Each path is a new rotation, seen through one point. The rows after it are directions, each followed by how far the rotation turns it, in deg/step (0 if it stays put).
Each turn is a multiple of 5 degrees from 10 to 175, or 0.
Each row of a path follows its step; steps can be skipped.
Rotation 1:
step 0: [  1   3  -2  31   9  -4  -6  -2  -8  13   0   9  16  13  10   4  22  -7
  -5   1   0 -18  -2  -3  14  13 -26 -27  -2   8  -3 -20  -9  13 -14 -11
  18  17   6  29   0  16  17 -12 -11   9 -12 -18   2  -7]
step 1: [ -2  14  10  -1 -18  16   2  22 -24 -19  -6 -12   9   2 -13   9  10   5
  -8   3   5  34   6 -10   5   7  -1 -25 -12  16 -14   9   3  -4   4 -11
   2  11  -7   3   3   3   0 -12 -31   9 -24 -14  10  20]
step 3: [  1  14  18   3  -8  13  -4  13  20   4  -2   6  -7  -6  39   9 -19  -7
 -27 -11   9  -1  13  12   1   2  -4  -4   4   8 -12  13   6   9  27  -2
  10   3   6 -25   6   3  24  -8 -20 -18   4   7   6  14]
step 14: [  0  -2  -5  10  -4 -18   6  -6   0 -18   6  -2  13  18 -11   8  -6 -29
  14   3  -9  16  10  22 -11  -2   3 -14 -12   1  -6   2  16  -8  32 -25
  -6   1  10 -29  18   6 -18 -15 -10   0  13  11  12   1]
step 16: [  0 -10  -3  10  -4 -34   1 -11   8   0  -9  19  -6  33  11 -13 -11 -18
 -28 -10  -3  -7  20  -1  -2  13   3  13 -22 -15  -5 -14 -21   0   8  18
   7   1  14 -16  -2   9   8  -3  -5   2 -10 -12  -4 -13]
step 21: [ 16  -3  12   3  -6  -5 -24  -9   1 -20  13  -9 -25   0  32 -13  14 -27
   8  -8  22   9  -2   2 -10  15  -1  -2   7  24 -16 -13  18  -5  -7  14
   5  -2 -11 -11   3  10   6 -23  11  -1   0  10   0  11]
step 23: [-12   0 -30   3  12 -11  16   0  -3 -23  -4 -11  -4 -10  11  11  -5 -29
 -10   7   3 -21 -13 -10 -11  -5  -5 -19  20 -16 -11  -9 -15  -9  -4  -6
  11  -2   9 -22 -12  25  -4  -4  13   2   6  12  23   5]
Speeds:
[  6   0   2  -6   1   1  -2   1   6   6  -3  -5 -10   0  -1   5   5   2
  -4   4   7  -4  -7  -1   3  -1   0   2  -3  -5  -3  -1   7  -5  -2  11
   5  -2   1  -3   0   2  -3   0   1   0   3   2   2   9] : 25
[ -7   0   4   5  -2   1  -2   3  -5  -3  -4  -3   2  -3   3   1   6  -8
   2   2   6   2  -5  -7  -5   5  -4 -10   2   3   5   5   6   5   3   1
   5  -4  -4   0  -2   0   7   3   0   5   4   0   4   4] : 35
[-3  0  5 -1  5  6 -2 -2  5  3  5 -2  3 -5 -1  4 -3  2 -9 -2  7  0  2  3
  8 -2  1 -9  6  7  4  1 -2 -4 -6 -2 -1  1  2  6 -6  1 -3  1 -5 -1 -2 -7
  4  1] : 10
[ -2  -1 -10  -9  -1   1   3  -3  -6   3  -1  -2  -2  -2  -5   0  -7  -5
   1   1   0   3   3   1  -3  -1  -7  -3  -4   1  -4   3   7   2  -5  -5
   3  -5   0   8   5   3  -8   1  -4   0  -4   5   5   2] : 85
[-3  1 -2  4 -2 -9 -5 -3  5 -6 -5  7 -8  1 -3  4 -4  4 -1  1 -1 -3 -2  2
 -3 -1  2 -1  2  0  1 -5  2  3  6 -2 -8 -1  6  8 -4 -2 -1  4  2  6 -3 -2
  5  8] : 40
[ 8  4 -2  2  0 -5 -9 -1 -9  6  4 -2  3  6 -4  2  5  0  2 -2  0  5 -1  0
 -6  1 -1 -1 10  1 -5  0  1 -7 -1  1  2 -3  6  6 -1 -6  2 -5 -2 -4  1 -4
 -2  3] : 85
[  1   7   2   3  -1   1   5   3   0  -7  -4  -4   2  -2   0  -8  -4  -3
  -2  -8  -1   4  -3   5  -2   0   7   0   6   6 -12  -1   3   2   1   8
   0   3   0  -1  -1   5  -3   3  -4   0   2   3   2   4] : 160
